Each path below is one point turned by a fixed rotation once a step. After each direction that follows a path, write how fast that rotation turns it, in degrees a step (0 if it stays still).
Each turn is a multiple of 5 degrees from 10 to 175, or 0.
Each row of a path follows its step; steps can be skipped.
Rotation 1:
step 1: [-1.76  2.39 -0.47 -1.48 -0.93  0.08 -1.73 -2.48  1.22 -2.57 -0.70  0.77
 -0.26 -0.60 -2.11 -0.25  0.30 -1.69 -0.51  0.09 -0.61 -0.04  0.01 -0.93
 -0.44  0.97  0.01  3.01 -1.02 -0.54 -0.63]
step 2: [ 0.64  0.40 -1.50 -2.21 -1.45 -1.33 -1.44  0.07  0.17 -2.23  1.54  1.52
 -2.34 -1.28  0.33  0.21  0.23  0.32 -1.81 -1.10 -0.59  1.28  0.24 -0.05
 -1.39  0.10  1.89 -2.22  0.22  0.37 -1.73]
step 4: [-0.32 -0.52  0.53 -0.64 -0.30 -1.02 -1.70 -0.93  0.32  0.66  0.75  0.21
 -0.48 -0.55 -1.48 -1.26 -0.01 -1.13 -0.75  0.58  2.01  1.90  0.05 -4.00
  1.50 -2.39  0.17  0.78 -1.08  0.49 -1.76]
step 5: [ 0.37  1.71  0.18 -2.38 -0.64 -3.42 -1.71 -0.24  0.89  0.41 -1.31 -0.67
 -1.69  0.36 -1.42  0.33  2.31 -0.90  0.33  0.91 -0.71  0.34  1.70 -1.33
 -0.90 -0.06 -0.75 -1.22  2.03 -0.56  0.67]
step 6: [ 2.10 -0.25  0.54  0.40  2.22 -1.24 -2.28  1.14  0.70 -0.68  0.53  0.03
  0.90 -3.56  0.55  0.23  2.68 -1.12 -1.15 -1.31  0.20  0.27 -0.65 -0.05
  0.01 -0.12 -0.47 -0.42  1.97  0.18 -1.33]
step 7: [-0.16 -1.17  0.41  0.92  1.12 -1.81 -2.38 -0.55  1.06 -1.41  0.13  0.96
 -0.47  0.85  2.12  0.52  0.24 -1.00 -0.66  0.93 -0.82 -0.69 -0.03 -1.81
 -1.87 -1.71 -2.10  3.40 -0.29  0.65 -0.62]
step 8: [-1.03 -0.59  1.30 -0.57  0.29 -2.06 -1.98 -0.42  0.88  0.81  3.10 -1.78
 -1.21  0.95 -0.30  0.81  0.26  0.83 -2.62 -0.22  0.29 -1.20  1.00  0.48
 -1.12 -2.23 -0.99 -1.99 -0.32 -1.08 -1.24]
step 9: [-0.48  0.54  0.88  0.45  0.85  0.26 -3.00  0.39 -0.54 -0.13  0.22 -0.93
 -1.11 -2.23 -0.23 -0.49  0.75 -1.67  1.42  0.95  1.14 -4.00  0.08 -0.28
 -0.91 -0.43 -0.85 -1.55  0.33 -1.17  2.01]
step 10: [-0.63 -0.88 -1.37  0.24  3.22  0.36 -1.85 -0.19 -0.32 -1.18  1.64  1.06
 -0.76 -0.59 -1.31  0.08  0.42  1.13 -1.73 -0.03 -0.92 -1.40  0.50 -2.26
  2.34 -1.16  0.06  1.50  1.28  0.70  1.38]
step 11: [ 0.10  0.66 -0.98  0.77  3.24 -1.91 -0.17 -1.25  0.69 -1.80 -2.09 -0.04
 -1.84  1.97 -0.42  1.04  0.07  1.00 -0.77 -0.18 -1.29 -1.77  0.68 -0.82
 -1.44 -0.62 -0.28 -2.46 -1.09 -0.09 -0.21]
Directions:
[-0.35 -0.02 -0.05  0.50  0.24 -0.18  0.21  0.76  0.69  0.34 -0.90 -0.58
  0.38 -0.50  0.02  0.54  1.15 -0.46  0.10 -0.50  0.63 -0.65 -0.07  1.03
  0.03 -0.12  0.80 -0.82 -0.85 -0.20 -0.24] | 125
[ 0.68 -0.18 -0.98 -0.11 -0.79 -0.21  0.14  0.15 -0.87 -0.06 -0.18  0.35
 -0.38  0.71  1.24  0.61  0.01 -1.27 -0.28  0.07  0.76 -0.81  0.49 -0.54
  0.30  0.22  0.13 -0.08  0.01 -0.05  0.19] | 155
[-0.61  0.07 -0.20  0.05  0.11 -0.98  0.20 -0.05  0.25 -0.30 -0.55 -0.22
 -0.04  0.08 -0.23  0.25 -0.36 -0.44  1.65  0.21 -0.64 -0.56  0.72  0.12
 -0.52  0.87 -0.53  0.96 -0.16 -0.74  0.29] | 175
[-0.34 -0.06 -0.01 -0.07  0.43  1.00 -1.00  0.34 -0.49 -0.06 -0.52  0.07
  1.39 -0.55  0.55 -1.02 -0.34 -0.30  0.36 -0.73  0.70 -0.13  0.60 -0.12
 -0.01  0.39 -0.84  0.06  0.13  0.31 -0.20] | 120
[-0.46  0.04 -0.52  0.10  0.65  0.63  0.10 -0.77 -0.15  0.03  0.16  0.20
 -1.37  0.10 -0.39 -0.54 -0.05 -0.07  0.41 -1.44  0.19  0.13  0.25 -0.61
 -0.29  0.67  0.97 -0.36 -0.64  0.24  0.42] | 40
Rotation 2:
step 0: [-0.85  1.44  0.54  0.07 -1.26  0.30 -0.24 -4.15 -0.24  1.29 -0.02  0.52
  2.82 -0.69 -1.40 -0.15 -0.22  2.30 -0.68  0.03 -0.34 -0.21 -0.81  0.31
 -0.02 -2.80  0.61  0.36 -1.43 -2.34  0.74]
step 1: [ 0.19  0.50  3.36  1.24 -1.13 -2.53  0.63 -1.85 -2.91  0.09  0.80  0.02
 -0.23 -1.97  0.20 -1.68  2.18  0.94 -0.95  1.86 -0.24  0.00 -0.32 -1.14
 -0.90 -0.79  1.09  0.23 -1.41 -1.61  0.13]
step 3: [-0.92  3.02  1.65 -1.55  0.20  1.53  0.98  1.17 -2.04 -0.24 -0.30 -0.89
  0.76  0.46  0.55 -0.33 -0.66 -1.03  0.19  0.49  2.09  2.71 -0.65  0.44
  1.22 -3.51  0.91 -0.38 -0.92 -1.36 -0.55]
step 4: [-0.80  1.39  2.38 -2.36  0.92  1.67  1.09  0.51 -2.54  0.27  0.06 -1.99
  1.15 -1.83  1.48  0.06 -2.04  0.81 -2.10 -0.32 -0.25 -1.24  0.30 -1.81
 -0.69 -0.92 -1.48 -0.78 -1.74 -1.20 -0.39]
step 6: [-1.26  1.87  0.44 -1.38  0.14 -2.49 -2.27  0.47 -0.82 -2.86  2.59 -0.06
  0.41 -0.60  1.92 -1.45 -0.51 -1.20 -0.20 -1.82  1.20 -0.33  1.43  0.07
  2.63 -0.01  0.90  0.68 -0.65 -0.87  0.34]
step 8: [-2.05  0.97  1.64  1.07  1.27  2.06  0.27  0.55 -0.30 -0.62  1.70  2.09
  1.87  0.24 -0.28  0.89  1.00 -1.15  0.03 -1.91 -2.32  0.15 -1.23 -1.13
  1.60  0.50 -2.55  1.01  0.01 -2.84 -0.79]
step 9: [ 0.22  0.28  1.60 -0.23  0.75  0.07 -0.90 -1.73  1.15  1.19  1.75  0.68
  2.62 -0.04 -1.12 -0.52  1.75  0.37  0.84 -1.57  1.79 -1.95  1.32 -1.82
  2.11  0.53 -1.81 -0.30 -0.96 -2.63  1.40]
step 10: [ 0.71 -1.78  2.55  2.71 -0.03 -1.34  0.81 -0.92 -0.77  0.64  2.27  0.47
  0.45 -0.30  2.29 -0.92  1.61  0.35  1.80 -0.77  0.01  0.05  1.72  0.74
  2.18 -0.70  0.01 -3.02 -1.17 -1.00  0.62]
step 11: [-0.16  0.04  1.34  0.70 -2.28  1.51  0.52 -0.06 -0.58  0.51  0.75  2.05
 -0.11 -2.21  0.04  0.42  0.69 -0.13 -0.38 -0.70 -0.71  0.86  0.78  2.79
  4.39 -0.19 -1.17 -0.18 -2.18  1.26 -0.30]
step 12: [-0.24  1.74  2.61 -0.24  1.27  0.77  2.94 -1.33  1.01 -0.61  1.17  0.04
  1.38 -0.05 -2.22 -0.36  0.20  0.81 -0.01  0.94  0.95  2.32 -0.75  0.51
  1.82 -1.29 -2.29  0.43 -2.05  1.54  1.19]
Directions:
[-0.51 -0.69 -0.20  0.74 -0.25 -0.11  0.26 -0.80 -0.03  0.10  0.92 -0.52
  0.06  0.05  0.09 -0.16  0.43 -0.03 -0.33  0.27  0.66 -0.58  1.24 -0.82
 -0.21  0.85  1.27  0.32 -0.25 -0.16 -0.34] | 85
[ 1.00  0.22  0.38  0.91  0.17 -0.55  0.30 -0.86 -0.26  1.37  0.03  0.36
  0.68 -0.22 -0.57 -0.22  0.30  0.22  0.07  0.06  0.16  0.11 -0.18  0.99
  0.52  0.18 -0.15  0.04  0.47 -0.09 -1.18] | 35
[ 0.03  0.75  0.09  0.50  0.05 -0.12  0.28  0.52  0.91 -0.05 -0.07 -0.24
  0.51  0.01  0.13  0.30 -0.34  0.72  0.70  0.71 -0.16 -1.08 -0.15  0.32
 -0.87  0.34 -0.42  0.55 -1.16 -1.07 -0.16] | 85
[-0.05 -0.30  0.81  0.67 -1.00  0.25  0.03  0.49  1.05  0.41  0.08 -0.72
 -0.55 -0.36 -0.50 -0.44  0.32 -0.10 -0.96  0.14  0.59  0.11 -0.99 -0.10
 -0.01 -0.75  0.16 -0.81 -0.69  0.18 -0.12] | 35
[-0.04 -0.29  0.02 -0.93 -0.52  0.08 -1.26  0.24 -0.32  0.57 -0.48  0.39
 -0.29 -0.73 -0.21  0.16 -0.55  0.61 -0.77 -0.39  0.44 -0.74  0.15 -0.06
  0.62  1.19 -0.46  0.24 -0.69  0.09 -0.45] | 155
[ 0.16  0.43  0.35  0.02 -0.29  0.53  0.73  0.31 -0.05 -0.19 -0.33  0.48
 -0.03 -1.19 -0.10  0.17  1.19 -0.92 -0.86  0.39 -1.24 -0.43  0.41  0.10
 -0.55  0.72 -0.21  0.18  0.24  0.38  0.05] | 110
Rotation 3:
step 1: [ 1.48  3.09  2.20  0.22 -1.62 -0.04 -1.64 -1.49  1.43  2.09  0.88  0.19
 -2.11 -0.13  1.47 -0.28  0.89 -0.61 -1.61 -1.06  0.81  1.53 -1.63 -1.42
  2.02  0.88  2.77  1.10  1.14 -1.21 -0.01]
step 3: [ 2.29  1.44  0.98 -1.02  0.92 -1.47  1.00 -0.56  1.12 -1.65 -1.46  0.04
 -1.04  0.61  3.58  0.62  0.79 -0.28  0.27  1.98  3.43  2.89 -0.62  0.68
  0.95  0.20  0.50  0.29  1.82 -1.00  1.25]
step 4: [-0.95 -1.04  0.10  0.82 -0.35 -3.08  2.40  1.38  1.90  1.93  0.10 -0.90
 -1.98 -1.54 -1.16  0.06 -0.15 -2.52 -0.43 -1.71 -0.40 -0.14 -2.16 -0.72
  2.96 -0.94  1.36 -1.48  0.04  0.30 -0.21]
step 5: [ 1.10  2.78  0.80  0.47 -0.50  1.30 -0.28  0.38  3.19 -1.76  0.14 -0.48
 -1.95 -0.11 -1.57  0.31 -0.02 -0.02  1.99  1.99  0.79  1.57  2.14  0.97
  3.24  0.50  0.00  1.27  1.03 -1.58 -0.59]
step 6: [-0.64 -0.91  0.36  2.03  0.55 -0.81  1.28  0.54  2.05  0.02  0.74 -1.81
 -2.39  2.03 -0.89 -1.60  1.79  1.13 -1.97 -0.22  2.06  0.90 -2.19 -1.79
 -0.25 -1.11  1.44 -0.58  0.84  0.44  2.66]
step 7: [-1.14  1.44  0.51 -2.83 -0.34 -0.77  3.97 -2.10  1.28 -1.01 -0.31  1.88
 -0.94 -1.19 -1.00 -0.36  0.73  0.13  2.39  2.29 -0.04  0.21 -0.14  1.03
  2.17 -0.21  1.40 -1.34  1.28  0.27 -0.01]
step 8: [-1.36  0.87  0.41  2.33 -0.28 -1.83  0.45  2.38  2.11 -2.49  0.17 -0.91
 -1.05  2.39 -0.66  0.48 -0.81 -2.58  1.77 -1.30  3.41  1.15 -0.79  0.19
  0.05  0.22 -0.38 -1.38 -1.00 -0.02  0.91]
step 9: [ 0.76  1.90  0.37  0.49 -2.20 -0.52  0.75  0.33  2.33  0.73  0.60  1.83
  0.85 -0.40 -2.77 -0.59  2.90  1.89  0.17  0.10  0.03 -1.00 -2.52 -0.33
  2.18 -0.05  1.08 -0.88  2.00 -2.47 -0.09]
step 10: [-3.75  1.44  2.34 -0.63  0.39  1.90 -0.04  0.28  1.69 -1.31  2.47 -0.89
 -0.90  2.05  0.10 -1.09 -1.97  0.09  1.18  0.85  0.61 -0.07  0.69 -1.56
  1.62  0.27  0.70 -1.37 -0.56  0.38  2.21]
step 12: [-2.76  1.62  1.93  0.20 -0.73 -2.19  1.47  1.90  1.34  0.22 -0.65  0.45
  1.55  1.95  2.49  0.33 -0.07 -1.70  0.95  0.52 -2.36 -0.96 -1.59 -0.57
  2.14  0.87  0.27 -2.28  0.40 -0.74  0.42]
Directions:
[ 0.79 -0.35  0.04 -0.02  0.46 -0.39 -0.58 -0.38 -0.06  0.67 -0.64 -0.69
 -0.36 -0.66  1.35 -0.14 -0.65 -0.52 -0.93 -0.17 -0.57  0.35  0.30 -0.07
  0.99  0.39 -0.20  0.59  0.52 -0.03 -0.11] | 25
[-0.45  0.16  0.14 -0.05 -0.02  0.13 -0.64 -0.41  0.05 -0.88 -0.02 -0.55
  0.08 -0.66 -0.83 -0.87 -1.42 -0.20  0.60 -0.19  0.22  0.12  0.59  1.02
  0.34  0.20  0.36  0.02 -0.36  0.96 -0.50] | 130
[ 0.37  1.46 -0.28 -0.31  0.16  0.68 -0.15 -0.44 -0.21 -0.26 -0.12  1.07
 -0.06 -0.97  0.01  0.89  0.30  0.49 -0.47  0.38  0.46  0.34 -0.28  0.81
  0.07  0.44  0.37  0.29  0.83 -0.05 -0.52] | 175
[-0.85  0.95 -0.40 -0.20 -0.27 -1.16 -0.20  0.50  0.53 -0.10  0.10  0.16
 -0.70  0.03  0.29 -0.68  0.55  0.22  0.53 -0.63  0.32  0.26  0.69 -0.24
  0.78 -0.14  0.31 -0.20  1.17 -0.01  0.73] | 0
[-0.77 -0.03 -0.42  0.22 -0.76  0.35  0.70  0.09  0.26  0.30 -1.38 -0.58
  0.02 -0.79  0.10  0.07 -0.38  0.88  0.63  0.05 -0.36 -0.44 -0.47 -1.10
 -0.20  0.40  0.45  0.19  0.35  0.04 -0.78] | 145
[ 0.63  0.22  0.21  0.69 -0.52  0.48  0.05  0.13  0.01  0.39  0.15 -0.34
 -0.24 -0.04  0.86 -0.28 -0.47  0.27  0.36 -0.83  1.78  0.98 -0.03 -0.14
 -1.03  0.11 -0.06  0.36 -0.27 -0.04  0.34] | 145
